W =
[[125 127 113 117 130 130 126 131]
 [127 134 133 123 125 127 124 130]
 [127 118 129 129 125 133 130 125]
 [131 136 121 127 127 123 132 125]
 [127 116 109 132 134 129 125 134]
 [126 128 158 134 127 129 120 131]
 [125 124 125 118 129 125 131 126]
 [128 139 108 123 129 131 125 131]
 [120 134 148 121 126 129 124 129]
 [121 129 114 122 128 133 129 125]
 [129 133 140 123 133 122 134 129]
 [128 121 123 130 131 133 125 126]
 [127 115 117 116 130 128 122 134]
 [129 131 122 135 126 127 126 129]
 [127 125 126 138 126 130 123 125]
 [133 118 112 129 125 129 124 121]]
Rows and columns are counted from 1.
row 1 col 1 -> 125
row 1 col 7 -> 126
row 9 col 4 -> 121
row 12 col 4 -> 130
row 16 col 8 -> 121
row 1 col 2 -> 127
row 2 col 4 -> 123
row 10 col 1 -> 121
row 8 col 6 -> 131
row 12 col 8 -> 126
row 14 col 5 -> 126
row 11 col 3 -> 140
row 8 col 2 -> 139
row 3 col 6 -> 133
row 15 col 3 -> 126
row 6 col 1 -> 126
row 15 col 7 -> 123
row 3 col 7 -> 130
row 1 col 4 -> 117
row 8 col 7 -> 125
row 11 col 5 -> 133
row 4 col 7 -> 132
row 12 col 5 -> 131
row 2 col 8 -> 130
row 6 col 3 -> 158
row 16 col 7 -> 124
row 5 col 8 -> 134
row 4 col 6 -> 123
row 13 col 7 -> 122
row 10 col 6 -> 133
row 6 col 8 -> 131
row 13 col 1 -> 127
row 14 col 8 -> 129
row 7 col 8 -> 126
row 14 col 4 -> 135
row 13 col 3 -> 117
row 4 col 8 -> 125
row 4 col 1 -> 131

m =
array([[133, 131, 131, 129, 131, 120, 122, 127, 133, 130, 119, 133, 130,
        132, 129, 128],
       [133, 113, 136, 121, 133, 140, 117, 124, 140, 133, 111, 119, 129,
        125, 112, 114],
       [122, 115, 144, 122, 126, 120, 137, 141, 105, 121, 114, 128, 128,
        131, 114, 117],
       [128, 121, 134, 122, 130, 138, 119, 125, 139, 131, 112, 120, 130,
        124, 113, 114],
       [125, 129, 133, 121, 131, 128, 135, 139, 115, 125, 132, 121, 134,
        135, 118, 119],
       [134, 131, 131, 132, 130, 126, 117, 130, 128, 122, 123, 122, 126,
        128, 124, 126],
       [133, 123, 145, 133, 119, 137, 135, 138, 106, 135, 129, 136, 135,
        124, 123, 116],
       [134, 130, 132, 126, 131, 119, 127, 127, 134, 132, 116, 134, 135,
        133, 130, 128],
       [124, 115, 145, 130, 119, 125, 137, 141, 103, 124, 117, 133, 136,
        133, 114, 115],
       [129, 119, 141, 133, 118, 135, 134, 137, 105, 131, 120, 135, 137,
        132, 122, 115],
       [131, 126, 128, 128, 129, 127, 121, 128, 132, 128, 124, 125, 127,
        125, 126, 127],
       [123, 116, 140, 125, 122, 124, 135, 140, 104, 121, 115, 134, 136,
        133, 117, 115],
       [134, 122, 147, 129, 119, 134, 138, 143, 115, 129, 118, 117, 131,
        124, 128, 130],
       [124, 116, 127, 122, 125, 125, 135, 127, 135, 133, 126, 131, 134,
        124, 128, 128]])
Rows and columns are counted from 1.
(1, 1)	133
(9, 10)	124
(9, 14)	133
(7, 9)	106
(4, 2)	121
(1, 8)	127
(3, 4)	122
(9, 13)	136
(12, 8)	140
(13, 14)	124
(2, 12)	119
(5, 8)	139
(6, 2)	131
(9, 12)	133
(7, 4)	133
(7, 13)	135
(12, 7)	135
(10, 4)	133
(4, 1)	128
(6, 3)	131
(12, 5)	122
(3, 9)	105
(5, 11)	132
(2, 5)	133
(9, 11)	117
(3, 2)	115
(2, 1)	133
(4, 8)	125
(6, 7)	117
(10, 11)	120
(5, 12)	121
(8, 1)	134
(6, 11)	123
(10, 10)	131
(11, 3)	128
(3, 8)	141
(14, 16)	128

arr =
[[131 142 125 128 139 146 155 112 132 116 124 139 120 125]
 [133 130 126 128 122 131 122 118 131 123 133 127 122 123]
 [118 134 119 118 139 123 151 111 134 132 116 134 105 123]
 [131 138 117 116 133 133 125 128 124 121 114 134 126 131]]
Rows and columns are counted from 1.
(1, 1) = 131
(3, 10) = 132
(4, 1) = 131
(2, 13) = 122
(4, 6) = 133
(2, 8) = 118
(3, 7) = 151
(1, 6) = 146
(1, 8) = 112
(1, 9) = 132
(4, 2) = 138
(3, 6) = 123
(4, 8) = 128
(4, 7) = 125
(3, 3) = 119
(2, 3) = 126
(2, 11) = 133
(4, 13) = 126
(2, 7) = 122
(3, 8) = 111

a =
[[110 123 148 142 109 105 121 120 140 155]
 [121 152 135 154 151 106 142 148 140 114]]
Indices start at 1.
(1, 1) -> 110
(2, 6) -> 106
(1, 4) -> 142
(1, 8) -> 120
(1, 2) -> 123
(2, 9) -> 140
(1, 6) -> 105
(2, 5) -> 151

B =
[[145 112 117 128 118 139 117 127 123 125 119 119 122 127 122 128]
 [120 124 135 133 140 117 141 115 141 134 125 128 144 131 125 130]
 [117 130 139 130 133 122 141 116 141 122 122 122 144 121 128 127]
 [148 118 117 126 127 137 115 123 117 124 115 125 120 128 132 128]
 [123 120 129 122 111 125 122 136 125 130 136 108 122 137 139 130]
 [120 132 135 140 142 113 128 122 129 142 125 139 131 125 116 134]
 [137 132 119 111 131 137 128 129 123 135 124 147 124 127 125 112]
 [123 137 135 126 122 117 143 132 139 120 127 119 137 114 133 141]
 [148 132 121 124 129 132 128 127 119 130 118 139 118 131 133 110]
 [125 141 137 131 145 132 122 118 131 139 136 139 124 128 114 132]
 [125 141 133 131 140 144 126 122 131 139 133 144 122 132 122 132]
 [120 132 135 139 142 113 128 122 129 142 125 139 131 124 116 134]
 [120 124 135 133 140 120 141 115 141 130 125 128 146 130 125 130]
 [148 118 117 126 127 137 115 123 117 124 115 125 120 128 132 128]
 [125 132 117 113 131 141 124 127 121 135 124 150 126 125 127 119]]
Rows and columns are counted from 1.
row 1 col 1: 145
row 15 col 3: 117
row 13 col 16: 130
row 4 col 1: 148
row 12 col 4: 139
row 11 col 5: 140
row 2 col 13: 144
row 4 col 12: 125
row 11 col 2: 141
row 7 col 7: 128
row 7 col 10: 135
row 8 col 1: 123
row 5 col 5: 111
row 8 col 9: 139
row 2 col 3: 135
row 2 col 15: 125
row 14 col 5: 127
row 14 col 6: 137
row 11 col 4: 131
row 3 col 16: 127
row 5 col 15: 139
row 7 col 2: 132
row 2 col 1: 120
row 6 col 8: 122
row 14 col 11: 115
row 1 col 5: 118
row 7 col 8: 129
row 1 col 15: 122
row 13 col 11: 125
row 12 col 11: 125
row 7 col 16: 112
row 11 col 6: 144
row 9 col 15: 133
row 10 col 16: 132
row 10 col 1: 125
row 15 col 15: 127
row 1 col 14: 127

M =
[[119 141 122 146 138 140 137]
 [141 107 114 113 112 149 147]
 [139 107 138 118 154 124 117]]
Rows and columns are counted from 1.
(1, 1): 119
(2, 4): 113
(2, 2): 107
(2, 6): 149
(1, 6): 140
(3, 1): 139
(1, 2): 141
(3, 2): 107
(3, 5): 154

x =
[[132 133 127 128 130 124 135 131 129 124 137 133]
 [123 128 132 129 125 132 128 127 131 133 122 128]
 [145 127 131 108 131 114 127 142 129 132 133 135]
 [129 127 123 129 130 127 128 126 123 126 130 128]
 [129 128 141 118 140 118 126 134 140 138 126 150]
 [127 128 133 125 126 128 128 133 131 133 123 130]
 [122 127 133 130 126 133 125 128 133 132 120 127]
 [129 129 131 125 127 127 127 136 131 128 125 127]
 [128 130 133 127 125 129 128 128 134 129 128 127]
 [127 129 117 138 115 139 131 117 120 119 133 107]
 [126 129 129 131 132 128 128 121 131 127 133 133]
 [129 125 132 124 129 127 122 128 132 132 124 128]
 [132 129 127 126 129 125 125 130 129 124 132 126]]
Rows and columns are counted from 1.
(1, 1) -> 132
(12, 4) -> 124
(9, 7) -> 128
(7, 12) -> 127
(13, 9) -> 129
(13, 2) -> 129
(5, 9) -> 140
(7, 1) -> 122
(7, 8) -> 128
(2, 2) -> 128
(3, 9) -> 129
(9, 12) -> 127
(9, 9) -> 134
(2, 8) -> 127
(10, 2) -> 129
(4, 11) -> 130
(6, 6) -> 128
(11, 3) -> 129
(10, 12) -> 107
(11, 10) -> 127
(5, 2) -> 128
(1, 8) -> 131
(10, 11) -> 133
(9, 3) -> 133
(11, 7) -> 128
(4, 12) -> 128
(2, 6) -> 132
(8, 8) -> 136
(7, 10) -> 132
(2, 11) -> 122
(12, 8) -> 128
(9, 8) -> 128
(12, 11) -> 124
